One turn moves every row onto another: examples first, then more rows asked:
vupab: [10 -3 -3 -21 -1 9 17 -2 3 -9 0 -8 12 6 -20 12 13 3 -17 -22 17 -15 -5 -6 8 -10 -2 -11 -19 -14 -12 -5 -19 10 8 -10]
sele: [16 3 -15 2 5 -3 10 -20 -13 2 -1 -9 -21 -17 -8 1 -7 6 10 -16 -7 -5 12 -7 -6 -3 -1 -1 -9 4 -14 17 -22 -18 -2 -3]
dun: [-21 3 -14 -7 1 12 -7 7 0 0 1 -9 3 1 -2 35 -1 -2 14 -5 -5 16 -2 2 -2 2 4 8 -14 1 -10 0 -15 -1 15 -5]
gulan: [17 4 0 -1 -1 3 6 -10 -13 8 -6 -12 2 -25 -13 8 -19 2 3 0 -17 -20 15 -10 -8 -2 5 0 6 12 -8 7 2 -14 -12 -8]
Mene: [1 -1 1 -25 -5 -7 5 -1 -6 -6 4 -7 22 -3 -13 23 -7 2 0 -5 11 0 2 2 1 -1 -25 -1 -24 -11 -30 -1 -9 0 7 -19]
kadid: [9 14 -2 0 -23 9 -4 4 4 -11 9 -24 23 -5 -15 -15 -2 -6 2 -16 11 -2 4 -7 15 18 4 -7 -15 0 -9 -8 12 3 3 -14]
renen: [-24 -19 6 -7 -9 2 6 15 -7 -5 1 -5 1 2 -3 -20 -7 -7 7 -9 7 0 10 -11 -1 0 -10 -4 -12 12 14 5 4 -6 -21 -15]
teke: [25 -8 -4 5 3 4 9 -39 -8 -3 -3 -16 -3 -4 -9 -1 4 8 3 -8 -5 -10 17 -8 1 -1 10 -13 10 7 -2 8 -4 -4 -11 -8]
Det: [-2 17 4 -4 -1 9 16 9 3 -11 13 -5 1 9 0 -7 6 22 -5 0 21 1 -2 -7 12 1 -1 -16 10 -12 5 9 4 12 -15 -20]
Lupi: [-2 10 -5 -1 -5 9 10 13 -13 -10 4 -2 4 -15 2 -9 6 19 15 -5 22 9 -16 6 -1 2 -15 0 -8 -15 1 0 -16 7 -10 -14]
Fam: [14 3 -1 -4 2 7 13 -9 -12 13 0 -9 -3 -20 -12 7 -19 4 -2 -6 -20 -20 14 -11 -10 -2 7 -9 10 7 -6 15 1 -10 -7 -9]
kab: [36 -7 3 -11 -6 8 -2 -17 2 25 -5 -6 -1 -13 -6 1 4 -14 -6 0 2 5 -7 -2 4 2 21 -3 -10 4 1 4 -1 2 2 -1]
laro: [9 -8 14 -39 0 4 11 9 -5 -25 2 -2 -1 5 -7 4 2 -2 -20 -1 -4 -2 3 -5 -1 -1 -25 -6 0 -9 2 -1 -3 -4 -1 -3]
kad: [15 -13 12 -5 8 -4 6 -19 -12 22 -7 -4 -10 -13 -9 -2 6 -12 -11 0 -5 4 3 4 3 -11 8 0 -7 -3 14 -6 -1 1 1 11]
sifun: [29 6 1 -18 -1 -6 -5 -12 1 24 5 -1 -5 -15 -3 8 -12 -12 -9 10 -2 14 2 -5 5 3 13 1 -11 4 -7 13 3 -7 5 -8]
dusof: [-2 14 -13 -5 -11 1 1 1 4 -1 16 -18 16 4 -14 -13 -3 7 -5 -29 19 2 2 -11 13 9 12 -11 -20 -1 -6 6 -6 6 6 -21]
vog: [-3 -9 -14 2 5 19 -7 -2 3 -24 -7 -14 -1 3 -7 21 20 -8 0 3 3 13 -3 2 8 -3 14 8 -2 -3 9 -12 -11 2 1 2]
tapar: [-3 -1 -13 -5 4 22 -3 -3 6 -15 3 -15 -2 11 -6 22 20 -4 -3 -11 0 11 -6 1 7 1 21 -4 0 -6 8 -5 -12 9 11 3]
sunol: [-17 -12 5 -1 -4 13 12 9 -2 -12 -1 -5 -1 4 -6 -29 0 2 -14 -7 0 5 15 -12 7 0 -19 -4 1 0 16 1 1 -2 -3 -7]
lek: [-13 21 13 -3 -9 5 7 18 -2 4 -2 -13 2 5 -6 -7 0 32 1 -4 2 -5 -4 -4 3 3 -22 2 0 -7 -11 1 0 1 -3 -6]
tima: [-7 2 1 -14 -4 13 -12 9 4 -13 8 -18 6 6 -6 32 -1 -12 3 7 -14 6 0 2 1 10 15 -1 5 0 -1 -2 15 0 -2 -3]
Fik: [-2 11 -7 -10 -16 2 -8 8 -7 1 14 -17 24 -11 -14 -15 -14 8 -2 -20 3 7 -4 0 2 18 -5 -1 -19 -8 -12 4 0 2 9 -17]
Leso: [-17 -8 -6 2 -1 1 8 6 -9 -18 -3 -1 5 -9 -2 -21 -3 -3 2 -1 17 13 17 -11 8 -5 -16 5 -13 10 17 -7 -10 -6 -6 -16]
zeva: [-28 -10 -12 -4 2 9 -6 9 5 2 -3 -10 -5 11 -4 33 3 -4 11 -3 -2 8 0 -3 0 -6 10 7 -14 5 -9 6 -11 -3 -1 -7]
vig: [-14 -7 0 -13 4 14 -11 9 2 -12 3 -13 1 8 -8 25 -2 -1 -12 12 -20 11 0 2 1 5 5 6 10 -8 0 4 10 -2 -2 -1]
zupa: [-7 14 11 4 -18 13 13 23 3 -1 0 -8 5 -3 1 1 -1 5 22 5 17 -9 -2 -5 4 4 -13 -6 -4 0 -12 -1 11 4 -19 -17]
vak: [6 -7 9 3 6 -9 9 -22 -5 27 -10 -3 -14 -8 -4 6 3 -15 4 3 1 8 16 -1 8 -13 -2 2 -17 7 -2 -4 -2 -5 6 6]
kibi: [23 0 0 -6 -4 5 3 -21 8 34 -4 -2 -8 -4 -2 6 1 -7 -2 0 3 12 4 -7 7 0 8 -3 -17 6 -14 12 -8 -1 15 -5]
zives: [28 -4 -5 6 4 8 11 -39 -13 -7 -2 -12 1 -15 -7 -1 0 5 5 -4 -6 -3 17 -4 -1 2 2 -10 11 2 -1 5 -5 -3 -4 -8]
Bap: [5 25 7 -3 -4 -5 0 4 -5 -24 1 -15 11 -2 -2 -6 6 20 5 10 22 3 1 -3 13 3 -8 3 2 0 4 -13 5 1 -17 -12]
kilan: [18 3 -14 3 1 -2 13 -18 -11 1 1 -9 -21 -18 -5 5 -7 -5 20 -15 -2 -8 13 -7 -5 -2 5 -7 -11 9 -12 15 -17 -16 -8 -6]
bogel: [-10 -16 12 -33 -4 -4 14 4 0 -4 -1 0 3 18 -2 19 0 -2 4 -9 11 -7 9 -12 -3 -8 -20 -10 -17 11 -10 6 -9 -3 -7 -18]
gana: [10 -11 4 -22 -3 10 15 2 -4 -23 -14 -1 11 -3 -6 10 14 -9 -1 -5 20 -8 4 -10 2 -12 -16 0 -16 8 5 -20 -21 1 0 -8]
mema: [19 -1 9 -30 -10 -1 6 7 2 -24 9 -16 10 3 -18 15 2 -16 -8 -6 9 -15 -2 -2 8 3 -3 -11 -14 -11 -17 -5 12 -1 -12 -10]
mapa: [6 -3 12 -12 11 -18 5 -13 -8 23 2 -2 -16 -7 -6 6 -8 -16 -9 6 -5 6 13 -2 6 -11 9 -2 -9 3 6 5 8 -8 -6 3]
zopak: [-7 10 5 -5 -9 -3 4 11 -5 -5 2 -16 -4 8 -3 -8 14 21 17 -19 23 -7 -15 -2 3 -1 3 -4 -14 1 2 1 -10 3 -25 -9]

sifun moves to vak
renen moves to dusof
dun moves to vog
And these:
laro moves to Mene
Bap moves to zupa
Fam moves to sele

One turn moves every row onto another: examples first, then more rows asked:
Fumi: [4 -6 19 23 9 -22 15 19 -2 -1 -11 -7 6 29 6 16 -4 -12 -9 9 19 -23 -16 6 25 16 -17 0 -14 -21 -3 10]
sifav: [-11 -2 24 7 -22 -37 10 26 -13 -18 -13 -19 13 5 3 12 1 -11 -8 2 2 -28 -7 16 25 -7 1 -3 -13 -24 15 4]
Nos: [11 -1 9 17 -3 -19 8 1 -8 -12 -27 -8 0 11 -13 9 8 -5 -7 20 21 -13 -13 -13 9 17 -15 18 -26 -15 -6 3]
tekit: [21 -7 21 28 -16 -12 7 7 -14 -7 -15 -5 8 -3 -18 -14 -1 -23 -9 -20 -2 -18 -28 12 19 10 -24 -14 -5 -18 4 -1]
Mar: [7 -19 25 8 -39 -23 -14 10 4 -15 1 -10 6 -6 -9 -19 2 -15 -7 1 7 -16 -2 8 11 13 0 -4 -14 11 -1 -6]
gino: [13 -18 23 9 -36 -19 -19 16 4 -14 1 -10 1 -12 -5 -18 1 -8 -6 2 9 -21 -4 11 14 11 0 -6 -10 6 2 10]
degam: [10 2 24 9 -32 2 -15 14 -4 -4 5 10 18 -15 4 -14 1 -1 -5 0 9 -18 -6 7 29 17 -17 0 -19 -5 -22 0]
salaz: [5 1 27 13 -9 -28 0 9 -3 -16 -12 0 1 -22 13 -1 8 -17 -17 12 22 -24 -27 6 6 -10 -10 22 -3 -4 11 -3]
kav: [-9 4 18 4 -24 -35 22 19 -12 -17 -2 -14 9 9 -3 7 -1 -13 -5 5 3 -28 -6 11 25 -4 7 2 -9 -22 20 7]
fogav: [7 6 15 32 -12 -29 10 -4 16 -4 -5 8 -5 19 7 16 0 -11 3 7 17 -12 -17 3 6 19 -14 4 -14 -24 15 3]
dag: [15 -21 34 5 1 0 -6 5 4 4 -15 2 16 -1 -4 -3 12 -5 -15 -9 -9 -17 -11 18 22 13 -9 8 -19 -10 21 -12]
Kabi: [11 -6 11 11 -1 -19 10 2 -2 -12 -18 -6 3 17 -10 9 14 -2 -2 25 20 -21 -18 -8 10 8 -14 16 -31 -17 -9 5]
lunol: [1 5 15 41 -18 -35 4 1 -1 -10 -4 -4 -2 0 -11 19 12 -15 -3 23 11 -12 -19 -7 33 8 -19 -1 -18 -22 1 9]
guf: [9 -16 15 31 -24 -26 -8 13 15 3 8 11 37 1 -4 -8 -1 -9 -17 3 -10 -14 3 5 17 7 -26 3 -5 -24 7 -13]
Mele: [11 -14 12 37 -28 -22 2 13 11 -3 9 10 39 11 -4 1 -5 -10 -25 1 -4 -6 -4 15 26 9 -18 -4 -7 -25 -4 -5]
Puzu: [29 -6 10 24 -20 -11 9 4 -1 -2 -10 6 18 7 -11 -17 -2 -12 -8 -3 -1 -11 -28 8 -7 9 -26 -1 -4 -13 -13 -11]
fen: [7 29 12 16 -13 -15 9 5 16 -10 -11 9 22 -9 24 13 1 -3 -3 16 4 -16 -11 11 3 1 -6 13 -19 -16 -8 -13]
buz: [-5 5 12 -3 -25 -34 27 15 -10 -21 -2 -12 15 6 -5 10 -1 -11 -6 3 6 -24 -9 13 24 -5 -2 3 -13 -28 18 2]
pepiz: [1 4 11 39 -21 -31 8 4 -7 -11 -14 -5 2 3 -13 16 9 -8 -8 20 11 -7 -20 -12 32 18 -16 4 -11 -23 -5 8]
Gudif: [4 28 12 16 -4 -14 17 2 10 -7 -6 4 23 -11 22 7 -5 -9 3 22 3 -18 -9 10 7 7 -6 12 -17 -13 -5 -4]
soti: [20 1 16 8 -34 -2 -18 18 2 0 5 11 11 -14 6 -12 0 4 -8 5 11 -19 -8 9 22 12 -15 1 -15 1 -18 8]
dar: [15 -13 31 5 -4 -3 -6 -3 -3 2 -21 -1 17 4 1 -6 7 -13 -16 -5 0 -11 -12 19 6 19 -10 3 -31 -12 25 -5]
Mozal: [14 -19 34 4 0 -3 -7 7 4 3 -18 2 17 1 -8 -1 14 -7 -8 -9 -3 -11 -12 20 10 22 -9 10 -22 -10 22 -7]
Vini: [-1 9 30 17 -33 -9 -16 24 -19 -1 -8 6 26 -19 2 -10 12 -15 -12 0 -4 -20 -2 18 8 17 -6 7 -22 -2 5 6]
zuv: [-3 -6 19 18 -21 -28 7 17 -5 -19 -4 8 16 -14 12 0 5 -1 -15 7 21 -33 -25 5 21 -12 -18 20 4 -26 -8 6]
munok: [4 29 13 10 -1 -18 18 5 6 -10 -7 -4 25 -12 18 7 -1 -12 0 25 0 -9 -17 14 8 8 -11 7 -15 -15 -2 -6]
Tad: [8 -14 10 34 -27 -25 -3 20 16 2 7 13 38 5 -7 -1 1 -14 -19 -1 -5 -12 0 8 23 14 -27 -1 -6 -22 3 -7]
nuzum: [6 -10 14 20 -36 -11 1 19 5 -19 -4 6 30 -11 -11 -6 9 -7 -16 -6 -1 -22 6 24 10 9 10 15 -15 3 -12 -1]

buz moves to guf
Gudif moves to Mozal
soti moves to Nos
And these:
fogav moves to Vini
Mele moves to fen
Kabi moves to Mar
Puzu moves to salaz

